The rows of R fall into 3 groups, and each row is roughly a mix of its group's hidden directions.
R:
[[-21   6 -15 -30  19 -10  40  23 -14  16]
 [ 16  35   5 -24  13   0 -13 -16  16  42]
 [-25  17   1   9   6 -13 -49 -29   3 -16]
 [ 12  20  10  -3 -28   1 -14  -1 -16 -53]
 [-33 -16 -24   9 -11 -30  21  19  10  27]
 [ 31   1  42 -21  -5  29  -2  24   1  -7]
 [ 11   1  34 -32 -12  24  27   2  -6 -30]
 [ 12 -10 -28   3  14  -1  -8  19  -1  55]
 [-42  37  -1 -10  -3 -20  -7  19  17  18]
 [  0  33 -27  27  14   3 -31  15 -22 -16]
 [ 20 -16 -16  33  20  23 -32  22  12   9]
 [ -9  -4 -47  30   5 -14  21   5   1 -28]
 [-42   8  -2 -20  24 -26  -1 -21  14 -24]
 [ 29  29   4 -13 -45  -4 -23   7  -7  14]
 [  8 -22  33 -16  22  30  -5 -11   0 -36]
 [ -3  11  -9 -28  -3 -20  43  21 -11 -30]
 [ -6 -18   5 -17   8   0  29  11   6  54]
 [  4  15 -45 -21  -8 -30 -11  14 -16  22]
 [ 12 -19   8  14   1  42  24  10 -12 -36]
 [ 12 -30  17   6   7  21  37  36   0 -10]
 [ -8  40 -11 -32 -18 -33  -7 -18  -8  -1]
 [-20  14 -19   1 -32 -45 -16 -10   8 -16]
 [ 31 -17  17  18  11  48  -4 -17   4  -8]
 [  6  37  -1 -25 -19 -11 -15 -37   2  24]
 [-11  42   4 -26  23 -19 -23 -15  12  17]
 [ 34 -21  25  14  -5  40 -11  21   5   0]
 [-20 -44  -5  -2   1 -21  35  17   5 -18]
 [ -8   2 -25  11 -13 -27  33  -2  -6  43]
 [-13  22 -23 -10   8 -30 -29 -23   6  32]
 [-28  -3 -25   8  40 -18 -13 -24   9  20]
 [-16 -12   2  -3 -19 -13  22  13 -19 -52]
 [ -4   9  27 -42 -31 -12   7 -23  16  11]
 [-15 -25 -30  31  18  -5 -16  -1   1  37]
 [-27  30  -8 -32 -22 -26   5 -27   8  -3]
 [ 19 -12  11  -4   0  17  42  34   0 -28]
 [-10 -17 -25  24   8   9  37 -15  -3  37]
 [-29   3 -35  12   9 -19   4 -12  20  38]
 [  0  -8  36   3  41  21  18  14  22  11]
 [-19 -11  11  -6  38  21 -24 -27  21 -18]
 [-22  23 -27 -12   9 -30  12 -27   3  31]
 [ -6 -29 -32  43  -5 -23 -16  -7  11   0]
 [ 14 -33   7   8   0  20  39  35  -4  -6]
 [-32  22  -4 -31 -10 -26   1 -32  18   5]
 [-33   3  17  -2 -18 -15   9 -34  -7 -38]
 [-21 -42   8  34  16  10  14  14   0 -22]
 [ 33 -10   5 -11  26  27   3 -43  -1   1]
 [-10  20  22 -31  -9   5 -31 -15  21 -32]
 [-47  10  -7 -17   7 -20  20 -20  17 -22]
 [ 31  -7  29  16  -9  12 -30  25 -20 -21]
 [ 21   3   9  -4 -36 -17  30  33 -23  -7]
 [-10 -19  11 -22  24   8  39  18  -8 -32]
 [  2  14  18  -4  48  32 -14 -14  11 -19]
 [  6 -32  18  -3  22  38  35   3   6  -6]
 [-16  -4 -36  21  24  -7  -5 -36  21 -16]
 [ 27 -26  -2  32  -2  23  25  20 -15  20]
 [-39 -13  -3 -12  -6 -30  38  -3 -18 -10]
 [ 36   8   9  -2 -43   8  13  25 -22  -4]
 [ -2  25   0 -22  39 -10   8   7  17  39]
 [ 19  15   3   0 -45 -14  19  35 -14  -3]
 [ 14 -10  24 -17 -19  13  24  18 -21 -40]
 [  7 -30  -7  47  18  29  -9  -4  16   2]
 [-19 -27 -13  28  31  -2  37  13  -6  -8]
 [-34  31  -9 -22   1 -27  12  32 -10  -6]
 [  9  29   8 -39 -37 -24  -5 -10  -7   1]
 [-13  21 -15  18   1  -3 -21   2  15  53]
 [ 21 -44  10  22  20  32   9  -3   7   6]
 [-14 -36 -21  35 -11  -2   7   9 -13 -33]
 [-17  -4 -11  39   6  -9   7  47  12 -14]
 [-15  11  17 -34  30 -17 -10  13   1  37]
 [-32  -8  -7   1  14 -14  42   2  -5 -37]
 [ 18 -27  28  15 -17  30  23  23  14  13]
 [-25 -26   4  10  33  20  27  -8   8 -30]
 [ -6  30  -8 -23   9 -20 -40 -13   1  30]
 [-28  -8 -37  23  32   0  12 -20   2  19]
 [-28  -4 -26 -26  12 -22  42  -4  -2 -12]
 [ -4 -13   8 -33  14  -8  24 -18  15  44]
 [-12   4 -15  21 -17  -5 -50 -33  -3  -2]
 [  4 -36  36   3  14  36  10   1  19  -8]
 [ 27  -5  26  -9 -17  41  -3   5  -8 -33]
 [ 39  11  17 -29 -30  17  20  16  -6  -5]
 [  3  30  23 -15  23  21 -24 -26  21  19]
 [ 25  -7  -7  29  19  14 -36 -33   8   9]
 [-18 -23 -43  27   7  -9  25  12  -7 -16]
 [ 10 -33  14  -7  26  30  32  11   0  23]
 [ 26 -33   5  -4  26  30  20 -26  -2 -13]
 [-14 -28  34 -12   1  12  39  -2  14 -23]
 [-36  21 -15 -19  -2 -17  22   6  11  37]
 [-38 -14 -13  15  38  -1  17  -1   6 -30]
 [ 22 -23   9  23 -29  21   3  10 -12 -39]
 [ -4  -3  -4 -31 -12 -17  51  11 -15  16]
 [ 27  16   0 -29  22   4  17  29   9  33]]
Here is one row of each group, with its name. Which group are the others in?
[ 13 -18  14  32  -6  11  -8  37  23  30] : X
[-10 -31  34  32  18  26  -9 -12  13   9] : P
[-34  39 -16 -30   7 -23  13   7  -2  -1] : V

[ 27 -16  -9  20  21  35 -23 -15  -8  27] : X
[ 37 -10  -4  -4 -18  21  32  33  -5 -16] : P
[ -4  35   8 -30 -17 -32 -21  -2  -5  26] : V
[ 12  31   2 -25 -35 -23 -25  -5   3  23] : X
[-25  35 -12 -21 -19 -31 -17 -16  18   9] : X
[ -2  25  -6 -20 -20 -33 -15 -10   0  42] : V
[ 10  29   9 -20 -18   4 -30   7  -6 -43] : X
[-28 -27   5  22   5  12  25  39  15 -10] : V
[ 26   0 -13  27 -33  22  18  18 -12  27] : X
